Where one turn sends some rows of the set: a few examples, then the rows asked:
Q614: [-12.3  26.3  -3.7  -6.5 -24.8  39.2 -12.0 -21.7  -0.4  32.2  23.2 -21.8
 -12.4 -34.6   8.4  -4.6 -26.0   0.3  -6.8   8.2 -20.3  -3.5  24.2 -36.1
 -52.0  -5.7  11.6   0.6  12.8   9.4]
Q314: [  2.7   7.5   4.1  -7.6  -6.1   6.8 -15.5  10.5  -5.4  58.4 -26.3   0.7
 -10.7   7.1  29.7  42.2 -22.0  26.2  32.9 -21.1 -26.7  -0.2  29.0  -6.9
 -46.6  12.1  12.1  11.8 -33.1 -24.3]
Q521: [-31.7 -24.6  19.0  17.5  17.1  11.3 -26.7  23.0   6.3   0.2   2.1  -7.3
 -46.4  -8.1  15.7  -6.6 -53.8   4.3   3.7 -15.0 -11.9   1.2  38.0  -4.5
 -25.0  12.1  26.7  14.6   1.4 -22.3]
Q347: [-27.3 -19.1  10.5  16.5 -11.5  17.1 -36.7   9.4  11.7  -8.5   4.2  -6.2
 -41.4 -26.5  32.3 -11.6 -36.6   1.2   1.8  -5.3 -13.1  10.6  42.2   6.5
 -31.3  -7.8  11.1  13.8 -10.6 -14.8]
Q703: [ -1.9  18.8   3.7  -5.9 -21.1   5.5  -6.6  -6.8  13.7  54.0 -15.1  -6.1
 -15.1 -13.3   6.8  11.7 -15.4  54.4  18.3 -15.3  -6.4 -24.1  30.0  -6.3
 -56.8  10.9  29.8 -11.3  -3.1 -13.1]
Q67: [ -6.5  11.5  -2.0  -6.8  -6.7 -17.7 -14.7   1.2   4.2  40.2 -34.7  -6.8
 -18.1  -8.4  23.1  11.4  -2.0  44.6  15.3 -14.9 -15.5 -30.4   6.9 -28.9
 -55.1  15.9  15.2 -16.8  -6.8 -32.1]
Q18: [  2.0  -6.1  -2.7 -18.9 -21.1  25.0   3.7 -19.2 -11.2   9.3 -15.0  20.0
 -29.0  -5.4 -17.3  27.6 -21.5  22.4  16.4 -47.9 -51.0  -3.0  25.5  -7.6
   3.9  13.8  -0.1  14.3   8.8  -1.6]
Q52: [ -6.6 -11.6   4.3 -20.4  18.0  35.5 -51.8   9.9 -45.6   7.2  -5.6 -12.6
 -13.1 -15.0  16.6  20.4 -14.9 -12.6  13.9  27.5 -29.9 -14.7  21.8 -15.0
 -54.1   6.8  -0.6 -25.5  14.9 -24.1]
Q618: [ 10.5  21.4  23.8  -9.4  10.9   2.4 -27.4  -3.2  29.1   1.9   2.7  30.4
  -4.3  14.0   7.1  50.3 -19.3 -24.0   6.9   3.2 -15.8  -4.6  31.4  -9.5
 -39.8  30.3  -4.5  19.7  15.3 -16.4]
Q717: [ -6.5  19.6  21.3   9.3 -22.6  13.8 -14.3   7.8  26.3   7.0  24.9  21.9
 -10.2 -11.0 -12.3  38.7  -7.0 -15.3   3.4   6.3  -8.8 -27.3  36.2 -22.7
 -50.7  37.5  -7.0  -0.8  22.5 -10.1]
Q826: [  2.3  -2.6  -8.8 -37.4   4.2  27.5   2.2   5.3  -0.4   1.8 -16.6   3.7
 -27.7  13.8  -8.0  21.2  -7.4  18.3  14.7 -45.4 -31.4 -15.6 -14.4  -2.2
 -11.6 -12.2  -1.2   4.9   8.3  -9.1]
Q229: [ -4.7  -8.8 -10.8 -16.8 -33.4  25.3  -5.0  -6.6 -12.9  -2.2 -21.2  15.9
 -33.4 -17.3   7.9  26.4   7.1   9.1  17.1 -33.6 -48.8  -5.5   1.2 -21.1
 -10.8  -6.0 -16.6   0.5  -7.4 -10.5]
Q553: [-20.3 -41.0  15.0  10.3  14.9  -9.7 -21.5  17.3  12.1 -14.3   5.6 -13.1
 -35.5   2.5  21.9  -7.2 -51.8   7.6  16.6 -17.2 -31.3  10.4  32.7  -5.7
 -27.2  27.0   9.4 -11.3  -4.5  -8.0]
Q459: [ -4.5  -5.0   7.3 -11.3   2.3  36.5 -50.7 -18.3 -40.9  11.0  -0.8  -9.1
 -17.0 -30.9   2.7  15.1 -31.0   5.0   4.7  25.7 -35.5 -15.4  49.4 -10.7
 -46.9  21.2  14.6 -18.7  31.2 -15.5]
Q844: [  0.5   0.9   5.1 -23.3  27.5  41.3 -36.3   2.4 -38.3  23.5   2.8 -26.8
  -8.8  -0.3   3.7  25.5 -40.5   0.8   8.4  12.7 -32.8  -8.1  41.6   8.9
 -48.1  19.9  20.5  -2.9  33.3 -16.4]
Q695: [ -9.9 -15.2  -4.3 -21.7   1.6  34.4 -35.2  19.2  53.9  22.3  -1.6 -21.8
 -18.4 -14.2  -7.0  34.5  -9.4  -7.2   9.5 -38.4  -3.4  -6.3  33.6 -27.9
   4.3  22.6   4.5  -6.5  -6.4 -10.5]
Q363: [ -1.1   0.7   3.0 -14.6  21.8 -11.1 -14.7 -21.7  -7.0  22.3  -1.1 -20.6
  -9.3   0.4  17.5   2.9 -31.9  -1.2  -8.7  -7.5 -42.8 -10.1  -1.8 -63.6
 -41.7  38.3   8.4 -10.2  19.1  -2.9]
Q156: [-16.7 -29.4   7.0  -0.8   5.9   2.8 -29.2  13.6  17.3 -19.7   9.9 -10.8
 -30.5  -4.9  32.1 -17.4 -36.9   8.4  15.2  -0.6 -10.4   6.3  23.9  11.3
 -37.0  -7.8  -0.2 -17.2 -10.9  -7.0]
Q898: [ -4.8 -11.9  -9.2 -17.8   8.6  23.1 -29.2   6.0 -38.8  13.3   0.2 -41.1
 -15.3  -2.7  25.8  19.9 -21.1  -6.8   2.3   9.8 -44.9 -22.0  26.6  -4.8
 -57.5  31.5   0.6 -14.1  30.6 -21.2]
Q361: [ -2.1  29.7   1.9   2.9  -3.7   4.4  -9.8 -10.0  39.0 -23.7 -13.8   2.8
  -3.8   8.6  17.1  35.5  -9.2 -20.9   1.7   2.8 -34.4 -17.9  23.9 -20.1
 -49.3  28.4   9.5  -2.9  32.7 -33.4]
Q824: [ -0.2  10.9   4.5 -29.9  20.3  31.1 -23.6 -19.3   2.4  10.4   0.1  -4.2
   5.4  -5.6  17.5   4.4 -34.4 -14.8  27.8  15.0 -38.4  18.3   5.2 -42.8
 -47.1 -15.6   1.3 -29.4 -11.9   0.5]
Q308: [  0.2   5.5   9.9  -4.8  -8.9   6.3 -24.5   3.1   1.5  41.9 -32.1  18.1
 -11.1 -10.7  15.6  28.5 -17.9  32.0  47.9  -2.9 -29.2   0.9  33.0 -22.0
 -45.9   0.1   9.6 -24.0 -36.8 -25.0]
Q732: [  2.1 -20.5 -10.1 -25.7  -8.2  13.3 -45.8  -1.9  53.8   8.4  -5.3 -19.7
 -16.0 -17.0  10.3  34.1  -1.2  -7.5  -3.7 -36.4 -13.4  -1.5  31.7 -32.3
   1.0  32.9  -8.1  -9.1  -6.1  -8.9]
Q68: [-10.8  12.5  14.9 -10.6  26.4  33.6 -21.8   4.9 -17.5  53.7  11.7  -6.4
 -16.4  -4.0  11.5  31.5 -40.8 -20.4   1.8  -3.5 -21.3   7.6  18.3 -37.9
 -38.7  11.7  14.1  35.9  -1.9  -1.0]
Q912: [-15.2  -6.1 -13.8  -8.8 -17.1  35.8 -36.3  -6.8  57.0  10.7 -12.5 -20.5
 -19.2 -29.3   1.2  30.2 -13.0  -5.3   1.3 -30.6 -15.5  -1.3  43.6 -34.5
   5.1  17.1  12.7 -12.1   0.5 -16.6]
Q221: [ -2.7  -8.6 -13.7 -25.4   2.9  32.5 -53.4  -5.2  60.3   4.0 -19.3 -10.6
 -13.5 -19.8   8.8  31.6  -6.1  -7.6   3.5 -23.5  -4.8   5.2  22.4 -29.2
   0.4   5.6   2.3 -12.7  -6.0 -20.2]
Q994: [-14.2  27.9  10.6   7.8  -8.2  36.1 -13.6  21.6  30.3  -9.5   3.0  12.1
  -4.4   2.0  -1.0  44.2 -12.4 -35.4  32.3  11.7 -29.4 -13.9  30.9 -28.9
 -51.3   9.9  -0.3 -12.8   8.6 -31.3]
Q116: [ -9.7  -0.6   4.2 -22.3  -3.3  40.8 -14.2  -3.7  -5.8   9.3 -15.4  30.9
 -33.3 -14.9 -26.6  17.6  -3.3  19.9  14.7 -31.0 -19.0 -19.4  -1.7 -14.8
  -6.7 -20.0   5.7   5.8   6.1 -15.8]

Q912 turns into Q221
Q844 turns into Q459
Q314 turns into Q703
Now these:
Q614 turns into Q824
Q521 turns into Q347
Q994 turns into Q361
Q116 turns into Q229

